[[-23 -14   5  12 -39 -17 -32   9  22 -35]
 [ 30  11  33   0  -2  23  25   7 -20  41]
 [ 22  22  38 -28  -3 -11  -8  30 -27  21]
 [ 24 -13  18  35  14   7  21  -3 -27  42]
 [ 15 -20  -1  43  14  19  31 -19 -11  32]
 [-22   6 -37 -25  28 -28 -20  -2   3 -32]
 [ 19 -11  39  25  -8 -23 -13  22 -31  26]
 [ 18  15  32 -21   7 -26 -17  31 -34  18]
 [  9  34  27 -52 -16   6  -7  23  -2   0]]
->
[[ 19 -11  39  25  -8 -23 -13  22 -31  26]
 [ 22  22  38 -28  -3 -11  -8  30 -27  21]
 [ 30  11  33   0  -2  23  25   7 -20  41]
 [ 18  15  32 -21   7 -26 -17  31 -34  18]
 [  9  34  27 -52 -16   6  -7  23  -2   0]
 [ 24 -13  18  35  14   7  21  -3 -27  42]
 [-23 -14   5  12 -39 -17 -32   9  22 -35]
 [ 15 -20  -1  43  14  19  31 -19 -11  32]
 [-22   6 -37 -25  28 -28 -20  -2   3 -32]]

[[  2   1   8 -21  -3 -26  -9 -13  21  15  -3  -9]
 [  0  -2  -2  13   2  14   5   4 -10  -7   1   8]
 [ 14 -19  18  -7  -4 -21  -9 -25  38  17 -20  10]
 [ -2   2  -4 -17  -1 -11  -1   2   7   6  -3 -14]]
->
[[ 14 -19  18  -7  -4 -21  -9 -25  38  17 -20  10]
 [  2   1   8 -21  -3 -26  -9 -13  21  15  -3  -9]
 [  0  -2  -2  13   2  14   5   4 -10  -7   1   8]
 [ -2   2  -4 -17  -1 -11  -1   2   7   6  -3 -14]]

[[  1  -1  -9   5]
 [  8  13  44 -53]
 [  3   5  20 -23]]
->
[[  8  13  44 -53]
 [  3   5  20 -23]
 [  1  -1  -9   5]]

[[  9  -5 -38 -24 -21   8]
 [  9  -7 -34 -21 -18   8]
 [  3  -3  -1   1   0  -1]
 [ 11  -8 -41 -26 -22  10]
 [  5   1 -39 -27 -22  12]]
->
[[  3  -3  -1   1   0  -1]
 [  9  -7 -34 -21 -18   8]
 [  9  -5 -38 -24 -21   8]
 [  5   1 -39 -27 -22  12]
 [ 11  -8 -41 -26 -22  10]]

[[27 17 23  2 20 26  7  4]
 [25  0 24  5 31 22 18 14]
 [24 12  9 24 39 20 22  8]]
->
[[25  0 24  5 31 22 18 14]
 [27 17 23  2 20 26  7  4]
 [24 12  9 24 39 20 22  8]]

[[  1  15  14  -9  -7   4 -10  -7   5 -18]
 [ 25 -12   4   4  -2   0  12  -4 -15 -19]
 [ 18  -9 -27 -23 -20  -6 -20 -17  33   2]
 [ 14  -6 -29 -21 -17  -7 -17 -10  17  -6]
 [-12  23  20 -16   8   8 -18   7  17   3]
 [ -9  13 -34   0  -3 -15 -11 -20  18 -24]
 [-10  32  38 -19   8  11 -22  10  15   0]
 [ -8  -4  -8   5  -2 -23  17 -14 -23 -33]]
->
[[-10  32  38 -19   8  11 -22  10  15   0]
 [-12  23  20 -16   8   8 -18   7  17   3]
 [  1  15  14  -9  -7   4 -10  -7   5 -18]
 [ 25 -12   4   4  -2   0  12  -4 -15 -19]
 [ -8  -4  -8   5  -2 -23  17 -14 -23 -33]
 [ 18  -9 -27 -23 -20  -6 -20 -17  33   2]
 [ 14  -6 -29 -21 -17  -7 -17 -10  17  -6]
 [ -9  13 -34   0  -3 -15 -11 -20  18 -24]]

[[  8  26  12  10 -12  12 -11 -20  -6  21  27 -28  24]
 [-10  26  30  32 -10  21 -11  27 -48 -11  25 -12   6]]
->
[[-10  26  30  32 -10  21 -11  27 -48 -11  25 -12   6]
 [  8  26  12  10 -12  12 -11 -20  -6  21  27 -28  24]]

[[  4  -5  42]
 [ 17   8 -14]
 [ 10   4 -34]
 [-16 -26  -8]]
->
[[  4  -5  42]
 [-16 -26  -8]
 [ 17   8 -14]
 [ 10   4 -34]]
